In the rows, zero is written as 128.
The rows of Y fall into 3 groups, which share some directions, and each row is roughly a mix of its group's hidden directions.
Y:
[[114 135 121 111 144  98  80 109  85 133 170 153]
 [110 135 193 134 127 143 155  88 114 103 104 128]
 [141 142 158 165 134  72 141 162 104 124 151 147]
 [126 125  94 127 129 133 113 121  83 153  61 134]
 [136 101 131 143 143 143  66 104 156  88 133 111]
 [158 166 130 170 103 111 153 151 115 106 112 168]
 [150 107 117 118  98 184 106 147 154 115  92 150]
 [155 105 114 171 181 116 118 132 103 130 125 168]
 [134  70 125  94 119  95 112 154 135 154  97 110]
 [146 155 111 175 146 119 170 121 100 165 149 111]
 [ 98 171 116 134 123  69 152 138 105 130 159 130]
 [ 75 130  93 103 159 100 125 135 105 106 162 126]
 [125 113 136 108 128 157 167 147 108  95  68 120]
 [ 97 152 123 151 103  99 108  64 130 138 130 150]
 [129 141 141  92  70 183 142 141 117 130 135 124]
 [112 134 192 164 157 151 119 103 112 143 112 114]
 [112 117 120 109 112 104 108 153 138 181  74 135]
 [118 111 135 106 109 114  68 128 103 144 114 177]
 [130 131 112 151 152 101 121 149 177 129  69 115]
 [112 183 142  96 133 141 146  97 102 125 101  93]
 [175 131 109  99 127 157 121  78 156 102 118 145]
 [160 110 157 190 118 145 136 138 111 168 138 139]
 [103 120 108 140 172  81 131 124  88 116 164 142]
 [ 68 100 133 135  96 134 110 120 129 129 180 132]
 [160 137 118 154  92 108 184 137 148 102 102 119]
 [158 100 174 136 154 138 150 145  90  87 128 120]
 [143 149 134 139  85 154 134  94 128  78 117 165]
 [163 163  89 146 144 134 126 188 114 134 125 144]
 [107 137 136 128 151 117 166 149 149 147 179 173]
 [175 103 131 147 155 113 139 138 114  73 103 110]
 [137 104 125 116 123 101 123  88 106 124  70  88]
 [ 92 124  79  71 118 151 109 113 139 134 142 140]
 [126  76  98 151 114 117  90 117 141  98 137 166]
 [ 96 144 150 108 167 135 171 166 107 118 122  98]
 [160 115 146 121 146 132 125 106 117  86 175 174]
 [122 136 152  62  99 158 121 133 122 105 162 134]
 [107 127 105  96 148 130 123 171 180  88 120 126]
 [105 136 115  91 121 117 153 121 166  83 139  83]
 [105 125 105 166 127 130 176 132 132 128 181  96]
 [112 166 168 169 123 127 122 116 112 118 151 178]
 [136 164  81 135 166 120 163 145 123 143 142  89]
 [127 108  98  76 117  93  97 132 154 145 138  92]
 [134  69 106  99 109 125 108  88 125 103 156 121]
 [142  82  82  97 122 142 106 173 139 134 132 110]
 [145 130 171 109 108 114 101  97 171  92 127 155]
 [ 90 123 131 105  98 170 144 107 115 147  86 159]
 [150 126 157 119 168 161 107 137 129 142 123  67]
 [193 112 168 129 138 154 146 164 120 134 131 121]
 [172 134 126 119 118 129 149 138  95 194 115 110]
 [163  87 129 159 146 139 175 158 128 104 139 105]
 [158  82 122 119 144 106 130 176  93 138  96 124]
 [123 118  92 142 135 158 165 134  72 131 168 127]
 [153 136  99  80 112 147 136 122 109 107  82  93]
 [152 153  83 104  93  91 161 117 109 116 120 149]
 [111 134 162 156 131 136 150 104 158 109 137 191]
 [106 103 165 136 168 182 141 136 145 145 121 100]
 [136 114 155 137 155 109 122 111 124 108 200 151]
 [147 141 163 156 117 130 113 104  97 164 163 168]
 [113 140 105 100 139 138 101 106 160 159 185 146]
 [100 117 120 150  76 129 132  80 158  94 126 135]
 [127  89 135 130 129 107 145 117 171  77 125  87]
 [109 178 154 111 103 148 130 114 180 127 103 112]
 [153 127 136 138  76 145 150 115 144 108  78 160]
 [152 116  82  85  88 140 134 154 145 106 102 118]
 [129 134 163 183 113 117 120  91 149 116 131 172]
 [148 128 131  83 121 181  90 146 136 109  94 129]
 [116 111 126 194 116 102 161 113 125 139 152 159]
 [101 103 173 151 147 165 147 128 169 143 140 105]
 [118 164 143 152 180 142 136 147 127 136 179 108]
 [132 117 126 182 146 116  94 118 120 151 114 183]
 [ 82 122 122 122 160 119 121 134 132  57 136 121]
 [146 106 145 158 105 152 134 134 180  87 139 160]
 [170 115 146 107 187 113 121 170 124 127 113 116]
 [100 120 152 156 140  64 143 117 102 157 146 135]
 [163  78 104 115 132 103 131 181 127 136 113 106]
 [131  89 107 184 106 156 164 141 133 124 111 108]
 [132 134 163 107 107 102 143  89 157  99 154  88]
 [143 109 141 101 113 171  94 117 156  83 159 123]
 [ 90 166 114  68 121 148 161 139 127 132 121 115]
 [156  99 191 126 122 128  95 151 131 156 106 120]
 [116  89 107 132 105 121 158 148  82 144  97 164]
 [135  79 136 107 134 118 125 157 107 154  69 123]
 [136 145 109 154  70  77 128 150 146 125 143 142]
 [ 93 180 112  85 123 119 150 110  96 124 116 105]
 [101  93 118 146 114 148 103 121  71 159 128 154]
 [123 165 106 154  95  70 148 103 132 127 149 144]
 [135  72 134 152  98 120 150 136 126 141  77 151]
 [151 138 154 111 122 156 121 126  76 148 171 163]
 [ 98 116 122 142 170 158  92 139 115 169 160 148]
 [119  81 107 178 163 114 125 119 116 109 155 153]
 [130 116  89 154 153 120 105 112 106 127  79 172]
 [112 118 105 110  80 143 133 116 148  83  93 160]
 [139 168 136  88 134 145 185 150 131 162 130 121]
 [147 117  92 131  98  99  90 163 136 156 155  98]
 [113 141 115  96 106 138 125 144 121 156  66  89]
 [144  92 107 172 119 164 132 130 125 102 116 178]
 [126  82 106 102 111  73 120 136 128 162 102 115]
 [169 107 115 130  89 166 128 132 158  79 133 137]
 [110 147 122 123 129 111 158 150 141 154 124  54]
 [116 172 136  85 116 145 170 151 126 122 100  95]
 [130  90 111 172 114  99  83 102 117 102 127 149]
 [112 140 103 146 116 149 109 157 173 125  83 166]
 [117 164 130  86 111 152 136 158 164 164 145 100]
 [149 157  98 110 103  70 138 110  96 106 114 132]
 [111 155  96 172  89 132 158 101 142 147 101 114]
 [ 86 168 181 148 121 137 120 128 127 133 111  88]
 [109 179 141 169 150 136 148 103 120 118 173 139]
 [135  98 101 117 129  93 108 137  72 149 101 157]
 [175 160 131 139  95 112 159  94 109 152 107 149]
 [169 132  91 105  94  73 121 144 126 105 131 126]
 [136  67 137 153 107 107 128 157 120 150  99 160]
 [137 124 103 149 107 174 136 164 129 143  73 143]
 [138 170 113  86 125 129 150 109  91 172 120 106]
 [114  89 171 165 128 136 111 161 155 151 148 152]
 [168 183 113 101 138 140 135 130 116 136  83 151]
 [141 138  93  99 161 125 161 125  99 130  97  81]
 [176 158 113 109 141 119 142  99 112 180 152 128]
 [150 116 188 108  92 114 123  90 125 128 128  95]
 [116 105 184 125  92 146  96 154 134 160 147 130]
 [150 146 162  89 156 107 138 142  99  99 119  84]
 [141 153 146 150 138 123 139 142  92 196 145 108]
 [135 113 141 154  74 181 152 157 144 135 132 122]
 [104 113  83 113 105 118  96 130 169 105 160 155]
 [121 187 109 123 150 186 119 115 137 117 146 121]
 [103  86 126 106 174 124 128 130 121 170 130  85]
 [120 141 128 113  91 139 171 134 146 130 122  61]
 [131 139 145 113 147 161 160 105 165 141 150 183]
 [163  84 107 167 114 107  87 112 111 146 131 144]
 [201  87 117 148 121 121 128 137 123 111 102 128]
 [126 144 119 110 107 172 100 140 109 136 113 192]
 [146  90 158 176 147 138 149 179 127 131 136 138]
 [164 161 113 122 100 105 172 104 110 153 124 161]]
One row of each group comes first, with its name. Which group is each row after those in?
[129 114 121 136 107 116 107 135  80 113  79  79]
(52)
[119 161 130  67 105 157 121 135  87 151 131 129]
(35)
[129 105 151  94  97  97  79 123 151 112 164 131]
(79)

[138 176 154 129 130 104 138 136 133 184 126  87]
(35)
[127 179 110  98 153 142 141 104 136 110 148  78]
(79)
[157  91 145 104 132 164 137 140 102  90 167 148]
(35)
[121 165 115 135 112  72 134 168 132 129 164 102]
(52)
[106  94 142 149 158 107  75 156 149 140 125 156]
(35)
[ 83  91 126 139  85 139 107  91 102 126 146 145]
(35)
[119 116 140  66 137  99 111 121 110 143  91  93]
(79)
[128 156 150  85 150 172 159 126 120 159 109 102]
(52)
[ 74 144 120 144 148  84 118 108 105 115 166 144]
(52)
[121  83 130 146 151 101  90  93  88 131 122 154]
(35)
[148 115  77 105  96 129  77 106 132 153 136 120]
(52)
